Some points:
<-0.17 0.48 0.74 -0.03 -0.28 0.00 2.43 0.18 0.07 1.16 -0.70 -0.54 0.62
 -1.25 0.46 -0.43 -1.46 0.90 0.40 -0.32 0.48 -0.78 0.81 0.78>
<0.17 -1.12 1.34 0.52 -0.34 1.60 0.34 -1.22 0.10 -1.14 -0.22 -0.63 -0.05
 0.24 -0.48 1.22 -1.16 0.52 0.72 -0.04 -0.20 0.12 -0.17 -0.43>
<0.45 -0.93 0.44 -0.79 0.67 -1.41 -0.27 -0.34 0.00 -0.64 0.05 0.15 -1.72
 0.85 -2.56 0.14 -0.94 -0.18 0.03 -0.56 -1.63 0.35 -0.66 0.50>
<1.07 -0.70 1.58 0.25 0.23 -0.15 0.25 -1.63 -0.63 -1.05 1.21 0.50 -0.56
 -0.61 -0.21 1.41 -0.46 1.03 0.84 0.56 0.82 -0.76 -0.84 -0.72>
<-0.78 0.46 -1.91 0.63 1.60 -1.45 -0.05 0.85 1.57 -0.93 -1.69 -1.38 -0.62
 -1.30 1.49 0.66 -0.46 -0.27 -0.28 0.92 -1.05 0.44 -1.04 1.04>
<-0.19 -0.11 2.54 0.05 0.03 -1.89 0.40 2.17 0.52 -0.26 -1.27 1.03 0.51
 1.49 2.85 0.54 1.42 3.06 -1.29 -0.75 -0.81 -0.01 0.12 1.06>
<0.72 -0.52 -1.15 -1.67 -0.96 1.37 -0.04 -0.10 1.01 -0.19 -1.74 -0.46 -0.22
 -1.53 -1.11 -0.09 -1.18 0.57 -0.12 -0.92 -0.83 -1.34 1.27 -0.46>
<0.10 0.09 -0.10 0.05 1.27 2.58 -0.87 0.29 -0.92 -2.06 -0.16 -1.32 1.35
 -0.98 -1.79 -1.57 -1.02 -2.49 -1.25 0.59 1.44 0.59 0.13 1.25>
<-1.69 0.15 1.37 -0.42 0.42 0.96 0.15 0.64 0.31 -0.68 1.23 1.06 -0.87
 0.48 -0.88 -0.60 1.11 0.06 -0.25 0.36 -0.12 -1.30 0.34 0.38>
<-0.51 -1.81 -1.09 -0.47 1.19 0.39 1.32 1.29 1.08 -1.41 0.65 0.42 -1.51
 -0.59 1.48 0.68 -0.21 -0.15 -0.01 0.55 0.51 2.31 0.99 0.34>
<-2.47 -0.66 1.11 -0.10 -1.65 -0.91 -0.83 -0.56 -3.24 -0.59 1.08 -0.53 1.01
 1.01 -0.96 1.89 1.01 -0.79 -1.03 -0.89 1.11 0.12 -0.02 0.43>
<0.09 -0.63 -0.58 -0.48 -0.50 0.98 -1.52 -0.47 0.04 -0.47 1.19 -1.90 -1.49
 0.25 0.10 -0.42 1.20 0.31 0.96 -0.73 -0.28 0.32 -0.76 0.47>
<0.17 -0.11 0.33 -0.78 -1.31 -0.25 0.59 -0.72 -0.42 -0.60 0.64 -0.81 -1.21
 -0.19 -0.25 0.56 1.97 -1.05 -0.35 1.18 0.60 -0.12 -0.03 -0.41>
<0.69 -0.25 0.19 -0.26 0.89 0.45 -0.56 1.48 0.23 1.46 -1.08 0.56 0.85
 1.59 -1.38 1.70 -0.85 -1.74 0.17 0.85 -0.27 1.09 -1.56 -1.14>
<1.38 -0.74 -0.73 1.13 -1.47 0.64 -0.67 0.99 -0.95 0.67 0.95 -0.60 1.21
 0.05 1.17 1.39 0.45 0.79 -1.89 0.65 1.13 0.49 -0.86 -0.84>
<0.30 2.32 -1.13 -1.23 -1.67 0.22 -0.05 0.36 -0.05 -0.38 1.57 0.17 -0.18
 -0.69 1.03 0.00 -0.32 0.60 -0.25 0.48 -1.68 -0.28 0.67 0.01>
<-0.26 -1.47 -0.43 -0.11 0.51 -1.28 0.68 -0.88 1.28 0.74 1.71 1.34 -1.26
 -0.32 0.86 -1.58 -2.19 0.33 -1.05 -1.81 -0.75 -1.38 0.63 -2.05>
<1.02 -0.05 0.26 -0.16 0.46 1.13 0.28 -0.08 -0.89 0.17 0.75 0.83 1.75
 0.06 0.96 -1.13 -1.56 0.13 0.34 1.89 -1.41 -0.34 0.29 -0.75>
<0.46 2.88 -1.78 -0.70 -0.06 1.02 1.60 -0.18 1.30 -0.31 -0.73 0.59 -0.28
 -0.66 -0.40 -1.52 -1.52 0.68 -0.41 -0.74 1.49 -0.41 1.16 -1.48>
<0.12 0.50 -0.16 0.74 0.92 -0.61 0.08 -0.69 0.45 0.92 0.99 -0.05 -0.38
 -0.68 -0.81 1.35 0.71 -1.23 -1.34 0.47 0.19 0.94 0.79 0.21>
<-0.02 -0.51 -0.26 -0.54 -0.08 -0.67 -1.05 -0.39 -1.24 0.36 -0.89 2.30 1.60
 -0.97 -0.56 0.13 1.13 -1.36 -1.53 0.86 0.10 1.37 0.49 -0.39>
<0.63 1.13 -1.89 0.82 -1.29 -1.58 0.40 0.11 0.12 -0.62 -1.12 0.77 -0.71
 -1.43 0.45 -0.82 -0.06 -0.91 0.59 -0.46 -0.65 -1.37 -1.41 0.75>
<-0.23 0.58 0.28 -0.07 -0.84 -0.09 -1.62 -0.03 0.84 1.01 -0.18 -0.46 -1.73
 1.93 -0.36 -1.12 -1.05 0.59 0.16 -0.35 0.95 -0.33 -0.48 1.11>
<-0.19 0.03 -1.13 0.25 0.93 0.90 1.80 -0.39 -1.44 0.04 -0.57 0.03 0.06
 0.30 -0.07 1.26 0.50 -0.56 -1.39 -0.80 -0.73 -1.30 -0.64 -1.65>
<0.56 0.42 -0.72 -0.60 0.59 -1.12 -0.31 -1.28 -0.71 -0.08 0.73 0.08 0.46
 0.95 0.46 0.29 0.61 1.65 1.37 -0.48 -0.19 0.53 1.22 -0.06>
<-0.61 0.05 -1.97 1.53 0.37 0.30 0.17 -0.03 -1.41 -0.59 0.14 0.21 1.46
 0.42 -1.26 -0.10 -1.48 -2.34 0.57 2.37 0.42 -0.62 0.53 1.16>
<-1.61 0.33 2.43 1.69 -0.19 0.05 0.42 -0.15 1.41 -0.22 -2.35 0.10 0.47
 -0.13 -1.13 -1.92 0.45 0.73 0.31 -0.73 -0.19 0.67 0.61 -1.93>
<0.29 -2.37 -1.12 -0.29 -0.65 -1.74 1.87 0.77 -0.35 1.79 0.64 -0.32 -0.03
 1.52 -1.24 -1.53 0.50 0.07 1.27 0.52 -0.96 1.02 -1.43 0.72>
<0.50 1.42 -0.60 0.92 0.51 0.29 -0.88 -0.87 -0.13 1.11 -0.44 -0.63 -0.91
 -0.61 -1.17 -0.98 -0.80 0.76 -0.75 -1.54 -0.72 0.03 1.02 0.12>
<2.04 0.63 0.50 -1.96 0.48 -1.46 0.06 -0.30 0.80 0.66 -0.20 -1.35 1.49
 -0.98 0.18 -0.98 -0.16 -0.77 0.47 -0.39 1.12 -0.92 -0.73 0.74>
<-0.19 -1.31 2.02 1.14 0.43 -0.99 -2.23 1.09 0.78 0.32 -0.67 -0.27 0.66
 -0.29 -0.45 0.04 -0.74 0.56 1.96 -0.14 -1.36 -1.49 3.96 0.53>
<-0.46 0.65 0.55 -0.38 -0.42 0.43 -0.02 0.88 -0.09 0.85 -0.26 -0.20 0.14
 -0.53 0.34 -0.30 1.05 -0.95 1.56 0.62 -0.41 -0.37 1.49 -0.63>
<-2.19 -0.34 0.25 -1.29 -1.08 1.69 -1.71 -2.19 0.10 -0.42 -0.10 0.12 -0.20
 -2.44 0.83 0.37 -0.02 0.01 1.08 -1.05 -0.12 -0.63 0.35 -0.87>
<0.49 -0.19 -2.16 0.35 0.09 0.90 1.40 -2.13 -2.18 -0.56 -0.11 -2.62 0.14
 1.19 1.70 0.24 0.55 1.37 -1.53 0.72 1.86 0.34 -1.49 -0.80>
<-0.01 0.76 1.02 -0.04 0.10 -0.57 -1.19 0.96 -0.07 0.78 1.00 0.14 -0.62
 -0.26 0.18 -0.57 -0.28 -0.73 1.10 0.05 0.93 0.24 -0.07 -1.61>
<-1.04 -0.86 -0.14 -0.41 0.67 0.91 -1.07 -0.55 1.68 0.87 -0.75 0.94 -0.02
 -0.11 -0.24 -0.34 0.59 1.65 -0.40 1.84 -0.18 -1.51 -0.74 0.31>
Along one direction, these points spread out more than along any other. Take the direction at right angles to it along which they spread out most. Then take the direction at right angles to both along which they spread out most. Go by this last direction. How far along it is each point below, from 0 to 99? 50 is the average, and the first point above lies past it. One standard deviation of the points above along it is 16.
<-0.53 0.26 -0.23 0.13 -0.17 2.30 0.31 1.67 -0.72 1.00 -0.01 0.72 1.10
 -0.73 0.26 0.06 1.35 0.04 1.14 -1.43 -0.37 0.24 0.54 1.89> 42
<-0.10 -0.80 -0.52 0.88 -0.03 -0.21 -0.06 0.15 0.88 -0.77 0.34 0.57 0.44
 1.55 -0.73 -0.80 0.64 -0.91 -0.87 0.38 1.08 -0.33 -1.29 -0.22> 48
<-0.02 -0.62 0.48 -0.10 0.52 -0.59 -0.17 0.10 -0.95 -0.84 1.34 0.33 0.73
 -1.30 -0.36 -1.10 -0.07 1.46 0.17 -1.49 1.00 -0.09 -0.79 -0.72> 55
<-0.17 -1.04 -1.09 0.48 -1.06 -2.05 1.81 0.45 0.18 0.01 -0.28 1.87 -0.18
 2.14 -0.02 0.74 -1.61 -0.86 2.64 -0.52 1.18 2.38 -0.50 -0.12> 56
<-0.63 0.16 -0.09 1.44 0.35 -0.18 -0.10 1.28 0.90 -1.64 1.36 -0.63 -1.22
 -0.64 -0.81 0.99 1.40 0.79 -0.09 1.21 -0.74 0.17 0.45 -1.37> 50
<0.18 -1.85 0.68 -0.17 0.80 0.03 -1.22 -0.12 0.14 0.75 -0.57 -0.94 -0.02
 1.03 0.46 1.35 2.41 -1.71 -0.46 -0.07 0.99 -1.31 -0.25 0.06> 40
<0.24 0.54 0.61 1.23 -0.10 1.10 -0.25 -1.68 1.52 0.90 0.01 0.85 0.70
 0.46 1.15 -0.39 0.62 0.08 -0.12 0.47 -1.62 -0.12 0.07 0.47> 53
<2.71 1.50 1.29 0.09 -2.30 -0.63 -0.36 -1.55 1.11 0.45 -0.59 -0.10 1.12
 1.02 0.76 -0.95 -0.72 -1.31 -0.19 -1.27 -0.72 0.55 0.78 1.12> 51
<-1.86 2.81 1.22 -1.01 0.08 -0.32 -0.19 1.23 0.09 1.57 0.38 -1.34 0.59
 0.27 -0.22 2.42 0.15 0.72 -1.02 0.62 0.25 1.13 -0.87 2.18> 50
<-0.04 -0.17 0.92 0.59 0.07 -0.20 0.82 0.31 -2.07 1.79 -1.01 0.73 -3.13
 -0.21 0.63 -0.10 -0.61 1.60 -0.04 0.77 0.78 1.31 -0.26 0.56> 64
<1.62 1.01 -1.18 -0.85 2.30 0.09 0.12 1.28 -0.04 -2.94 -0.28 0.65 0.65
 0.65 1.69 -0.08 1.10 -0.75 0.07 -1.43 -0.46 0.40 -1.82 0.45> 67
